In the data rows, the value 128 means zero.
Some points:
154:159:157:154:155:144:141:133:136:131:137:134:136:141:146:152:157:164:172:168:170:164:160:150:138:125:110:94:80:70:59:54:60:55:61:71:83:98:102:116:122:130:136:142:150:148:143:141
165:159:153:150:140:127:116:103:86:76:62:56:49:54:64:78:96:110:127:136:143:146:146:142:143:135:134:136:128:126:122:116:109:103:97:94:93:97:106:113:115:118:122:114:112:96:88:83
124:110:97:95:83:77:77:80:78:81:87:104:110:122:138:150:162:171:178:181:182:176:165:156:140:128:118:110:102:104:95:94:94:96:100:104:110:112:118:121:121:112:103:94:83:69:57:49
164:166:179:189:196:194:191:177:159:130:106:87:77:75:77:93:110:134:145:153:161:155:148:140:139:130:129:130:134:125:118:106:89:71:63:49:42:52:65:90:115:136:154:163:168:158:147:134
164:162:162:168:173:174:157:143:130:100:79:61:50:52:62:73:92:104:118:123:110:101:90:83:82:89:103:120:141:168:175:181:176:166:151:139:124:115:113:122:119:122:119:117:102:87:73:65
160:142:127:116:97:90:72:59:50:47:46:51:64:80:98:119:138:158:169:169:160:148:137:117:106:89:81:77:73:77:81:87:90:97:102:104:108:106:107:106:99:91:81:64:44:29:14:6
137:131:132:140:150:153:160:153:146:134:119:107:105:101:107:120:141:155:174:181:191:202:199:211:205:205:208:212:209:204:195:171:148:123:104:83:78:78:79:93:110:125:140:146:142:136:124:114
70:73:73:68:71:73:85:106:131:164:190:217:225:227:220:194:169:146:130:117:115:124:130:139:141:143:130:120:102:92:91:91:103:121:143:158:170:173:171:158:147:139:129:132:141:156:173:185
129:116:93:62:32:5:0:0:11:39:79:109:137:154:161:165:147:136:127:121:125:124:127:123:111:98:66:40:16:0:0:0:26:56:95:126:149:155:148:127:100:73:54:42:41:55:76:102
77:84:96:111:125:139:151:158:160:157:152:141:130:116:102:93:81:79:64:60:61:59:61:74:78:90:103:120:129:135:141:140:139:137:124:115:109:105:106:110:113:122:127:135:137:144:150:149
119:121:127:130:138:143:146:151:148:146:139:135:130:126:125:116:117:112:111:112:112:117:115:120:127:128:135:141:144:151:151:151:153:149:148:144:140:141:140:141:147:150:148:150:151:149:146:143
107:116:125:140:151:163:177:179:186:182:174:172:154:151:133:130:120:118:116:118:124:130:142:150:161:172:185:187:194:192:187:182:169:159:146:136:131:125:133:134:146:152:165:174:179:186:184:181
103:108:115:114:123:126:135:147:155:162:165:169:166:163:154:146:131:117:104:95:90:87:86:91:97:106:118:131:144:157:168:180:195:196:200:199:195:189:182:167:161:150:146:140:142:141:144:152
127:133:138:140:142:145:145:148:150:155:152:157:155:156:156:156:155:157:162:168:166:166:164:160:151:139:126:105:88:71:56:41:33:33:37:46:54:64:82:96:111:127:140:150:164:165:167:168
150:150:148:144:138:127:119:104:94:84:77:78:73:76:81:88:80:80:75:63:52:40:23:16:19:8:9:23:36:59:80:99:119:139:151:160:167:167:164:158:148:137:130:114:103:97:90:89
149:142:139:131:121:111:105:95:92:82:77:78:79:78:83:87:92:106:96:97:97:97:91:90:98:91:92:95:101:108:120:124:134:143:145:149:152:149:146:141:134:130:119:110:102:94:91:88
72:71:66:56:52:52:65:87:124:161:194:226:239:241:227:203:179:152:136:138:137:154:172:191:201:206:192:176:153:136:126:126:131:148:168:181:190:190:178:162:145:126:120:125:139:164:185:206
131:128:124:121:124:116:113:106:95:92:80:80:75:75:77:84:95:97:104:114:115:115:118:120:117:116:119:121:123:131:124:126:125:120:116:115:119:124:120:122:124:125:124:126:113:107:109:97
94:90:84:75:70:67:72:93:108:123:147:160:165:162:150:136:114:101:87:86:93:106:125:142:156:161:163:155:155:141:138:140:147:158:169:178:179:175:163:148:134:120:113:113:121:141:154:170
77:71:61:45:32:31:39:58:92:128:167:204:228:241:241:229:208:189:176:169:170:173:178:183:178:160:136:106:76:52:43:43:54:76:104:134:150:157:158:146:131:114:105:102:110:124:141:158
149:149:138:128:112:102:102:104:117:135:155:173:190:202:206:206:208:203:202:206:208:212:216:218:204:187:165:137:115:84:75:61:66:73:86:101:114:124:130:128:125:125:125:125:132:141:149:153
191:200:196:203:209:210:197:171:141:97:66:36:25:23:41:76:109:142:159:171:164:148:127:107:94:94:100:117:134:152:158:156:140:115:89:64:58:49:59:77:101:118:125:127:111:87:63:43
121:111:98:84:61:45:38:46:50:68:87:106:124:131:138:139:128:121:117:116:126:127:134:140:137:133:123:106:93:82:79:85:98:123:142:153:162:167:157:141:122:105:93:82:81:85:96:107
180:171:163:152:143:131:116:103:100:81:73:74:74:81:92:108:119:131:137:138:138:128:120:109:99:94:97:94:103:108:116:119:127:128:128:130:128:131:127:123:119:115:107:95:85:77:67:70
103:105:104:91:80:76:75:83:103:125:148:163:172:163:148:122:92:67:50:43:53:68:88:103:119:130:129:127:120:117:119:131:149:170:188:203:214:210:189:162:136:114:102:103:115:139:163:187
170:172:174:176:172:166:159:152:139:130:119:114:112:115:122:125:132:143:150:153:156:155:153:149:145:137:134:128:121:118:111:106:99:104:94:89:94:96:105:113:125:132:135:141:141:143:138:134
160:150:139:126:107:91:79:75:62:60:61:69:77:96:105:117:131:147:161:164:168:171:165:157:147:135:122:105:93:83:78:74:79:79:89:95:102:113:115:118:119:113:108:99:90:82:77:73
159:168:177:182:190:193:185:181:172:162:156:145:134:126:121:113:107:111:101:92:80:73:74:69:73:92:98:115:141:155:170:179:188:185:182:176:168:161:150:146:142:141:139:138:140:146:154:154
149:145:146:150:155:158:156:148:138:122:107:95:89:88:97:111:123:138:152:159:163:164:162:158:158:159:164:167:171:170:166:159:143:129:111:103:92:96:98:111:122:134:144:148:141:128:117:103
124:137:155:168:181:194:197:193:184:175:154:138:124:114:110:104:104:104:103:101:99:96:88:98:93:96:105:116:127:141:144:144:139:134:124:116:115:112:118:129:143:161:172:178:180:179:175:168
97:98:100:115:114:120:128:133:134:135:132:133:127:123:125:128:131:135:142:142:150:148:149:147:148:151:149:149:154:145:144:133:125:118:111:105:107:109:114:128:140:137:141:142:140:136:131:124
178:165:148:121:95:73:51:38:32:35:45:61:77:94:106:121:130:138:146:161:159:157:154:150:135:116:97:63:40:24:16:16:27:40:61:81:98:111:118:113:106:96:86:78:69:69:68:68
128:133:149:170:196:227:228:229:217:198:179:141:122:99:89:85:87:93:97:106:101:106:109:122:146:174:204:231:255:255:255:255:255:229:186:150:120:100:96:97:109:131:139:152:159:158:154:150
146:143:145:145:143:147:136:131:121:111:103:101:104:106:114:123:136:138:137:135:120:104:84:67:55:51:57:62:75:91:106:120:130:137:141:143:143:143:144:146:144:141:137:125:113:101:91:86
126:129:124:119:117:109:110:102:105:111:112:114:113:109:103:96:86:79:74:73:75:81:86:90:91:91:93:85:78:74:74:80:86:91:100:107:116:118:121:110:107:100:98:101:105:112:122:134
50:60:74:96:121:146:175:195:212:218:219:209:199:182:150:125:103:82:72:65:70:86:99:125:154:185:218:242:255:255:255:255:255:254:235:213:193:176:163:148:145:148:156:166:179:199:202:209
102:97:101:97:99:97:102:100:97:95:97:89:86:80:75:70:64:59:54:55:55:56:61:70:82:96:113:130:154:164:176:189:191:194:194:191:183:173:165:147:137:128:121:111:107:107:109:113
122:127:133:142:146:153:161:167:174:180:184:183:183:178:170:164:153:144:138:130:125:121:124:122:122:128:133:152:148:150:161:164:167:165:166:173:163:161:156:154:153:150:153:154:157:160:164:164
118:120:132:147:161:170:175:169:160:142:126:109:101:98:103:117:129:141:145:147:137:130:112:98:91:86:90:98:108:116:121:120:112:101:91:88:80:84:97:111:128:143:150:152:142:127:112:101
173:176:164:155:149:135:122:106:97:92:93:100:110:131:143:158:173:183:190:188:181:166:146:128:100:81:56:39:25:16:13:19:24:33:46:61:77:90:102:112:120:127:123:120:118:109:104:104
139:141:146:148:146:142:138:133:127:121:112:110:103:90:83:78:73:70:73:76:81:86:92:100:103:106:109:105:104:98:98:89:89:84:83:86:85:91:89:92:102:108:118:116:124:129:138:147
122:120:126:131:141:145:149:144:137:124:117:99:89:93:86:89:90:92:92:87:82:77:68:63:67:79:97:120:143:166:182:196:195:191:184:178:165:157:151:150:149:145:141:140:125:116:106:99
102:95:100:103:108:117:125:134:148:147:151:151:148:139:133:115:104:97:88:87:94:101:123:133:149:166:178:195:208:203:208:206:203:199:200:180:178:157:145:137:126:124:120:129:133:138:148:156
199:201:217:223:227:228:224:207:187:161:137:114:105:103:117:134:154:175:190:199:201:190:175:167:160:157:163:170:177:184:178:168:146:120:92:71:53:47:58:70:88:107:127:136:143:138:132:122
103:105:97:96:95:97:99:102:105:110:117:122:126:134:140:145:149:149:148:146:138:134:123:110:97:91:79:73:67:64:65:70:74:81:89:94:102:112:116:123:121:120:117:112:101:96:92:86
113:114:114:113:109:110:116:122:131:141:152:152:154:154:142:131:120:113:108:109:114:125:137:148:159:163:164:161:152:149:144:142:142:146:151:155:156:156:149:143:138:132:135:133:139:147:157:164
144:150:152:167:173:184:183:180:164:146:126:107:94:89:99:99:114:121:132:139:144:147:147:152:158:165:180:193:206:217:214:206:184:162:138:116:103:95:99:104:119:130:139:147:143:139:127:120
46:43:13:0:0:0:0:0:54:125:198:255:255:255:255:255:255:229:195:174:165:163:168:165:153:126:87:42:0:0:0:0:9:54:108:157:186:196:183:160:113:78:53:47:63:91:133:166
138:155:174:188:202:209:209:201:187:172:149:135:120:114:114:118:124:128:127:126:117:102:88:77:67:71:64:71:77:84:92:94:84:80:71:67:72:75:95:108:129:150:166:178:187:183:179:173
129:126:126:130:135:141:151:143:139:134:134:119:120:115:115:120:130:137:141:147:150:153:161:158:162:168:177:183:189:191:188:181:172:160:140:131:116:107:107:109:111:123:120:121:121:122:111:105
162:167:175:182:191:189:185:177:169:156:136:124:114:111:105:105:106:107:104:101:94:88:85:82:84:95:106:120:137:159:165:171:172:168:169:164:145:146:137:135:138:146:143:145:147:146:142:141
138:146:153:163:172:179:175:165:150:126:110:86:75:69:74:88:105:115:127:135:135:129:124:113:109:108:109:111:117:119:117:107:99:88:70:62:62:71:86:103:121:140:154:164:154:145:132:119
Along one direction, these points spread out more than along any other. Take the direction at right angles to it along which they spread out most. Go by this last direction. Where along it does each point below lie, from 0 to 99? 50 is the average, and the first point above lies past it. One standard deviation of the points above along it is 16.
154:145:141:133:127:125:107:95:74:63:40:30:31:38:50:70:90:111:134:126:124:118:105:97:87:84:87:95:102:115:120:124:127:121:116:112:113:112:116:119:125:121:114:102:86:67:48:35 71
138:148:156:160:166:174:169:166:155:151:134:128:115:106:99:99:97:86:83:79:72:66:73:65:71:83:94:111:128:147:157:173:175:179:182:171:164:158:154:151:151:148:152:149:154:146:147:142 50
120:125:135:150:164:178:193:203:209:209:213:200:195:183:174:167:163:161:151:152:158:162:168:181:193:204:219:226:231:232:227:217:206:185:166:149:136:124:120:123:124:136:149:159:168:176:183:180 31
114:114:115:112:110:112:113:119:128:147:148:157:160:159:154:150:145:141:139:141:148:160:166:175:178:179:172:163:153:142:128:121:125:121:126:131:132:135:135:134:137:134:134:138:144:149:156:157 38
136:131:134:141:146:150:152:146:136:123:109:95:87:83:89:97:116:124:134:140:142:140:142:137:140:146:156:169:181:185:188:184:170:152:137:118:112:102:103:112:121:128:129:128:123:113:98:88 56
159:150:144:141:138:136:124:112:97:87:71:64:64:76:88:106:132:151:162:170:170:167:152:140:133:121:114:119:114:112:111:107:100:95:88:84:84:90:99:111:129:131:130:123:109:93:75:61 67
85:80:83:89:98:110:124:148:160:177:192:202:208:201:192:176:163:149:141:139:143:152:165:173:181:188:187:183:175:166:161:154:151:156:154:156:156:155:153:156:149:150:152:162:168:177:184:184 23
112:111:105:101:97:96:97:104:114:124:138:145:154:149:146:141:131:127:124:127:131:139:147:159:167:164:161:157:151:147:145:144:141:149:152:155:156:158:148:149:133:130:124:124:124:133:141:140 36
123:120:118:114:111:108:109:111:115:120:125:132:140:151:152:154:157:159:162:163:167:166:178:161:157:147:141:131:116:108:100:94:92:95:104:112:116:128:132:131:133:134:136:133:138:134:127:125 46
78:93:81:78:81:82:92:111:128:150:172:184:190:188:176:158:137:116:110:95:96:107:114:125:133:137:136:133:126:123:123:128:141:151:164:174:180:179:174:170:148:138:131:131:138:149:162:172 26
98:99:102:93:85:83:91:108:131:159:186:206:218:209:195:166:132:102:83:76:80:92:113:130:144:151:152:141:127:118:118:122:138:157:179:196:203:200:187:170:156:132:123:124:147:165:186:208 20
121:126:131:135:142:146:152:160:163:172:178:178:179:174:170:162:158:149:146:143:145:145:152:153:157:158:159:159:156:153:147:147:144:147:144:144:145:147:143:144:144:149:151:161:166:166:175:176 36
